[[127 121 131 118 105]
 [131 126 128 133 144]
 [129 120 131 121 113]] ==> 105, 129

[125 128 104 129 151 128] ==> 128, 125

[116 133 129 101 116] ==> 116, 116

[[141 138 153 142]
 [132 125 139 137]
 [123 119 115 121]] ==> 142, 123

[[119 129 131 131 108 113 105]
 [136 108 134 132 104 143 125]] ==> 105, 136

[146 137 114 105 108 120] ==> 120, 146
---
[[126, 137, 133, 121, 122, 125, 122, 115, 123, 141, 130, 117, 126, 132, 126, 123],
 [133, 136, 145, 122, 120, 128, 126, 129, 127, 147, 139, 120, 131, 113, 116, 129],
 [124, 134, 130, 122, 135, 133, 116, 140, 122, 137, 139, 130, 133, 113, 123, 136],
 [130, 115, 130, 127, 129, 132, 135, 130, 140, 131, 130, 124, 124, 131, 124, 126],
 [132, 126, 131, 128, 117, 117, 126, 121, 130, 136, 123, 125, 127, 123, 127, 125],
 [128, 125, 137, 130, 117, 132, 133, 121, 135, 129, 121, 115, 129, 128, 133, 125],
 [137, 128, 127, 128, 120, 121, 129, 127, 129, 126, 126, 128, 133, 122, 137, 123],
 [136, 132, 135, 128, 116, 129, 129, 127, 123, 120, 131, 125, 130, 132, 130, 118],
 [124, 119, 128, 130, 127, 155, 136, 117, 112, 113, 135, 134, 155, 132, 102, 120],
 [135, 132, 144, 123, 127, 128, 124, 128, 131, 125, 126, 140, 128, 133, 129, 125],
 [124, 122, 127, 120, 128, 126, 139, 136, 126, 127, 130, 132, 126, 121, 135, 124],
 [130, 123, 134, 123, 122, 127, 128, 132, 127, 134, 124, 125, 130, 125, 127, 130]] ⇒ 133

[[132, 134, 129, 124, 132, 133, 118, 126, 119, 126, 128, 136],
 [115, 129, 133, 125, 131, 141, 110, 133, 129, 127, 116, 129],
 [131, 135, 134, 119, 134, 132, 116, 131, 120, 129, 125, 143],
 [115, 129, 133, 124, 132, 141, 110, 134, 129, 127, 115, 131],
 [121, 130, 128, 130, 129, 141, 112, 125, 125, 125, 122, 124],
 [143, 124, 118, 136, 123, 110, 156, 120, 128, 126, 144, 121],
 [115, 129, 130, 129, 129, 144, 108, 129, 129, 126, 117, 123],
 [130, 127, 133, 120, 131, 120, 137, 138, 131, 131, 126, 140],
 [119, 130, 133, 127, 125, 138, 112, 127, 131, 133, 123, 123],
 [122, 124, 131, 125, 129, 123, 136, 138, 136, 129, 122, 132]] ⇒ 129

[[109, 110, 110, 137, 151, 153, 153, 109, 148],
 [125, 126, 125, 125, 126, 126, 126, 125, 126],
 [119, 120, 120, 132, 140, 142, 141, 119, 138],
 [142, 141, 142, 119, 113, 115, 113, 142, 114],
 [111, 111, 111, 141, 149, 147, 149, 111, 148],
 [111, 110, 111, 155, 157, 147, 155, 112, 158],
 [142, 142, 142, 118, 112, 114, 112, 142, 113]] ⇒ 110

[[137, 129, 125, 150, 143, 138, 128, 133, 136, 143, 134, 134],
 [142, 132, 103, 140, 146, 137, 130, 111, 145, 140, 127, 122],
 [156, 140, 130, 142, 126, 130, 136, 129, 152, 138, 123, 131],
 [144, 133, 134, 133, 139, 142, 125, 143, 136, 143, 136, 122],
 [98, 134, 116, 100, 134, 126, 110, 139, 105, 119, 111, 126],
 [144, 135, 131, 140, 109, 116, 150, 114, 127, 119, 132, 138]] ⇒ 125

[[120, 124, 128, 138, 113, 126, 127, 135, 104, 126],
 [130, 138, 130, 125, 125, 134, 116, 118, 148, 133],
 [122, 129, 125, 119, 142, 126, 143, 124, 135, 121],
 [133, 132, 119, 128, 136, 124, 118, 123, 120, 131],
 [128, 137, 125, 127, 127, 132, 115, 116, 142, 131],
 [136, 124, 128, 142, 116, 127, 116, 125, 116, 129]] ⇒ 128

[[121, 120, 135, 131, 124, 129, 113, 135, 119, 136],
 [138, 140, 137, 143, 141, 128, 134, 139, 133, 120],
 [144, 121, 117, 135, 133, 122, 125, 121, 141, 116],
 [126, 123, 142, 135, 138, 143, 117, 119, 132, 132],
 [130, 123, 134, 121, 103, 121, 124, 135, 131, 112],
 [131, 142, 121, 130, 113, 139, 120, 119, 123, 134],
 [106, 115, 126, 129, 112, 131, 124, 120, 127, 130],
 [144, 123, 143, 128, 146, 140, 127, 127, 122, 124]] ⇒ 135

[[124, 147, 109, 118, 143, 125, 104],
 [117, 102, 126, 125, 115, 110, 121],
 [126, 126, 110, 113, 146, 133, 136],
 [132, 139, 129, 132, 117, 117, 133],
 [137, 136, 109, 140, 154, 131, 143],
 [135, 122, 113, 120, 128, 104, 139],
 [117, 154, 116, 139, 128, 108, 132]] ⇒ 109

[[126, 122, 137, 124, 122, 129, 134, 127, 128, 120, 134],
 [132, 130, 119, 127, 131, 130, 122, 122, 128, 134, 125],
 [124, 124, 134, 122, 126, 128, 130, 122, 132, 123, 130],
 [135, 118, 122, 129, 120, 132, 140, 129, 116, 129, 131],
 [131, 130, 126, 123, 132, 124, 137, 132, 140, 142, 115],
 [135, 136, 102, 123, 129, 126, 134, 129, 126, 154, 109],
 [132, 132, 146, 125, 128, 127, 134, 137, 147, 128, 133],
 [125, 112, 121, 122, 122, 126, 129, 114, 120, 126, 126],
 [136, 120, 125, 132, 119, 132, 133, 130, 118, 127, 135]] ⇒ 137
---
[119 151 125 145]	145, 119

[[103 151 126 141]
 [125 138 142 132]
 [108 139 117 154]]	141, 108

[118 107 113 140 121]	121, 118

[105 128 117 138 144 145]	145, 105

[134 113 135 106 129]	129, 134

[144 147 127 151 120 145]	145, 144

[ 99 106 121 122 141]	141, 99
---
[[132 150 127 147 136]
 [117 124 118 125 121]
 [121 125 129 135 147]]: 127

[[120 136 115 105 134 141 150]
 [132 130 124 121 131 126 127]
 [115 118 132 129 117 132 124]]: 127

[134 116 126 155 117 119 130]: 126

[110 124 117 145 154 127 119]: 124

[109 125 123 103 113 141 154]: 123

[128 149 113 121 150 136 100]: 128

[[110 109 110 101 133]
 [136 102 101 150 132]
 [135 127 122 119 112]]: 119

[137 135 142 102 155]: 137

[138 136 141 154 147 136 140]: 140

[156 128 112 129 130 123 121]: 128
---
[[125 132 142 124 120 124 139]
 [129 143 146 141 121 157 116]] yields 120

[151 134 119 121] yields 134

[[141 126 141 127 127 127 125]
 [153 129 154 130 129 130 129]
 [142 125 141 127 128 126 125]] yields 127

[[137 131 151 135]
 [148 103 105 100]] yields 131

[144 109 139 154 108] yields 139

[129 133 107 127 118 124] yields 127
